In the rows, 128 means zero.
One turn moves every row onto another: examples first, then more rows asked
k_486: [146 149 150 123 104 151  98 127 152 140 150 111 175 115 112  88 117 137
 121 140 122 116 100 162 116 110 133 102 156 110 173 139  99 120 116 138
 147 111 174 170 118 146 164]
k_731: [133 125 114 154 141 131 126 118 149 117 114  92 164 115 132 127  78 150
  99 128 110 126  99 131 137 118 151 123 129 129 156 125 159  59 156 183
 126 136 133 133 150 134 151]
k_847: [135 145 149 156 158 113 117 153 167 135 135 119 178 134 147  90 101 163
 108 119  82 143 104 167 123 145 147 127 148 132 156 138 132  97 129 172
 115 139 103 147 127 136 150]
k_995: [117 175 173 134 148 130 115 181 140 149 164 150 177 111  93 126 124 129
  87 144  83 131 115 143 118 123 182 119 151 131 127 149  92 105 118 132
 145 100 141 138 127 130 113]
k_997: [115 175 173 135 150 127 115 184 134 149 162 153 172 113  92 122 127 130
  86 143  86 131 114 144 118 120 182 114 149 128 129 147  89 105 122 133
 143  99 141 137 129 133 111]
k_241: [116 174 171 138 149 128 116 181 133 151 164 150 174 116  91 118 130 124
  88 144  83 135 117 143 118 125 182 116 150 133 128 150  88 105 118 133
 142 100 144 137 127 134 113]
k_647: [ 65 136 129 127 142 108 131 111 121 127 147 142 162 104 106  83 128  90
 156 108 112 133 112 175 128 132 127 111 123 122 146 146 111 163 116  93
 151 116 125 108 139 151 123]
k_294: [134 151 150 149 151 115 121 154 167 141 135 116 180 132 149  92  94 171
 101 122  80 135 100 166 121 146 144 131 151 132 154 140 134  96 126 170
 118 140 102 147 129 128 151]
k_346: [ 59 136 132 121 138 106 139 111 125 124 146 144 154  99 114  89 120 103
 148 109 111 126 105 171 132 122 128 111 124 116 145 148 117 167 118  92
 153 116 123 111 141 144 122]
k_75: [142 151 150 123 110 151  98 127 148 136 148 114 172 111 114  89 117 139
 119 141 119 116 100 159 116 107 134  99 157 105 172 140 103 121 117 137
 148 110 176 171 116 144 165]
k_952: [ 99 121 105 147 135 146 140 110 119 118 109 111 163 118  89 151  86 100
 109 122 128 119 110 102 136 109 153 126 104 130 129 136 154  89 146 145
 138 101 145 101 167 140 104]
k_539: [142 147 152 119 107 152 101 128 152 138 152 112 176 109 113  90 114 142
 118 142 120 114  97 161 116 107 132 101 156 104 171 138 102 121 116 139
 151 108 175 170 115 144 165]
k_659: [144 151 147 121 104 152 102 125 151 142 150 113 172 111 111  93 111 141
 117 143 120 113  96 160 118 110 128 101 159 107 172 142 103 123 115 137
 149 109 175 171 116 142 165]
k_413: [139 122 115 156 138 137 130 115 146 121 116  89 169 116 126 129  75 146
  97 129 112 129  99 131 134 122 152 125 129 137 154 127 163  60 153 181
 124 137 131 133 147 134 147]
k_736: [142 120 112 160 140 136 120 117 145 118 114  91 171 122 121 124  82 139
 103 126 113 135 101 133 131 123 151 123 130 144 155 127 159  60 156 181
 119 139 136 135 146 139 149]
k_882: [138 146 152 150 147 117 124 151 169 139 136 116 180 134 143  90  93 166
 104 120  78 139 102 164 119 151 147 130 150 139 155 142 137  99 124 169
 114 139 105 149 129 129 146]
k_943: [ 62 136 133 114 128 113 149 112 127 130 145 139 155  97 109  89 111 106
 144 114 108 118 106 170 131 130 124 120 127 122 139 152 124 169 112  87
 158 117 120 108 145 141 122]
k_728: [ 89 123 108 151 151 140 132 112 112 110 114 113 156 113  97 154  95 102
 110 117 130 123 111 107 141  94 153 118 104 118 142 131 147  89 160 149
 142 100 143  98 165 147 108]
k_65: [132 125 114 161 147 127 120 117 144 113 116  93 164 117 130 124  82 145
 103 124 115 133 101 135 136 114 153 120 127 134 160 123 157  58 162 183
 124 137 133 132 148 141 152]
k_411: [ 58 136 115 127 124 117 153 104 125 133 132 131 161 106  95 128 114  91
 138 120 120 122 108 145 126 129 136 120 121 138 121 148 128 144 118  80
 150 103 130  91 147 125 110]
k_405: [ 90 127 104 146 141 144 139 114 116 114 113 115 155 111  95 156  89 105
 106 119 127 117 108 103 138 101 151 124 105 121 134 136 154  90 153 147
 140 100 140 100 170 141 108]
k_156: [117 173 173 132 147 130 116 182 138 148 161 148 172 113  88 124 123 127
  88 143  85 130 116 142 117 126 184 115 151 134 128 151  89 105 118 133
 143 100 145 134 127 130 111]
k_407: [ 62 137 112 134 128 115 142 101 122 134 128 128 165 115  87 121 123  75
 149 118 124 130 115 146 124 129 135 120 115 147 124 147 120 140 120  80
 139 106 132  94 141 135 112]
k_154: [ 73 132 128 126 126 112 139 106 123 134 142 141 165 106  98  83 126  89
 154 113 113 132 114 173 123 143 126 119 125 134 138 154 116 164 107  90
 149 118 126 111 141 145 121]
k_743: [ 52 141 116 125 134 109 153 108 122 127 136 134 154 101 106 131 115  97
 137 123 123 116 106 145 129 116 135 116 119 123 127 142 129 147 126  80
 156 102 125  89 144 126 110]
k_810: [ 73 134 130 118 123 116 147 109 126 134 144 142 165 102 102  88 114  99
 147 116 109 123 111 170 125 144 127 124 124 135 137 155 123 167 109  90
 151 114 124 109 144 138 120]
k_71: [ 95 123 105 156 151 140 126 114 114 109 110 112 164 118  91 148 100  91
 112 116 128 129 116 107 138 100 153 120 103 122 141 131 147  84 157 151
 138 100 143 101 162 151 107]
k_555: [102 121 106 152 143 146 131 109 113 114 107 112 163 124  84 148  96  91
 111 118 127 128 116 106 134 109 156 122 100 130 135 137 150  85 150 148
 134 103 146 101 163 147 107]
k_476: [140 146 148 155 153 119 119 153 169 140 134 117 179 138 143  88 100 161
 106 120  82 143 105 164 119 151 146 129 148 138 154 138 134  97 124 168
 113 142 106 147 127 132 149]
k_881: [138 123 112 163 145 131 117 118 142 114 113  90 170 122 125 124  86 137
 106 125 115 140 103 134 135 120 153 119 125 136 159 122 155  58 156 184
 119 138 134 133 146 142 150]
k_471: [132 149 151 151 154 114 118 152 168 139 136 116 177 130 148  90  96 170
 103 123  80 138 103 164 124 142 143 129 152 128 156 136 134  96 128 170
 118 138 101 147 126 132 149]
k_318: [143 150 149 121 104 156 100 126 151 138 149 112 173 112 113  91 114 139
 118 143 122 116 100 159 118 109 134 104 155 111 170 142 103 122 113 137
 146 110 178 169 114 143 163]
k_535: [ 51 141 118 133 143 104 140 107 121 124 132 135 153 106 108 126 127  89
 143 119 123 125 109 149 129 109 134 108 118 121 136 137 119 147 134  84
 147 100 127  90 142 135 113]
k_429: [ 57 135 117 134 141 107 133 105 118 124 130 131 160 114  98 121 130  74
 148 117 127 135 113 148 123 119 137 110 119 134 132 141 117 140 128  85
 141 105 131  91 143 139 113]
k_99: [116 177 172 137 152 130 112 181 134 148 162 150 173 116  94 124 128 124
  88 142  87 135 114 143 118 122 184 118 152 129 128 147  87 104 120 135
 145 100 145 134 125 132 113]

k_413 goes to k_881
k_486 goes to k_539
k_476 goes to k_471
And these:
k_405 goes to k_555
k_407 goes to k_535
k_346 goes to k_810

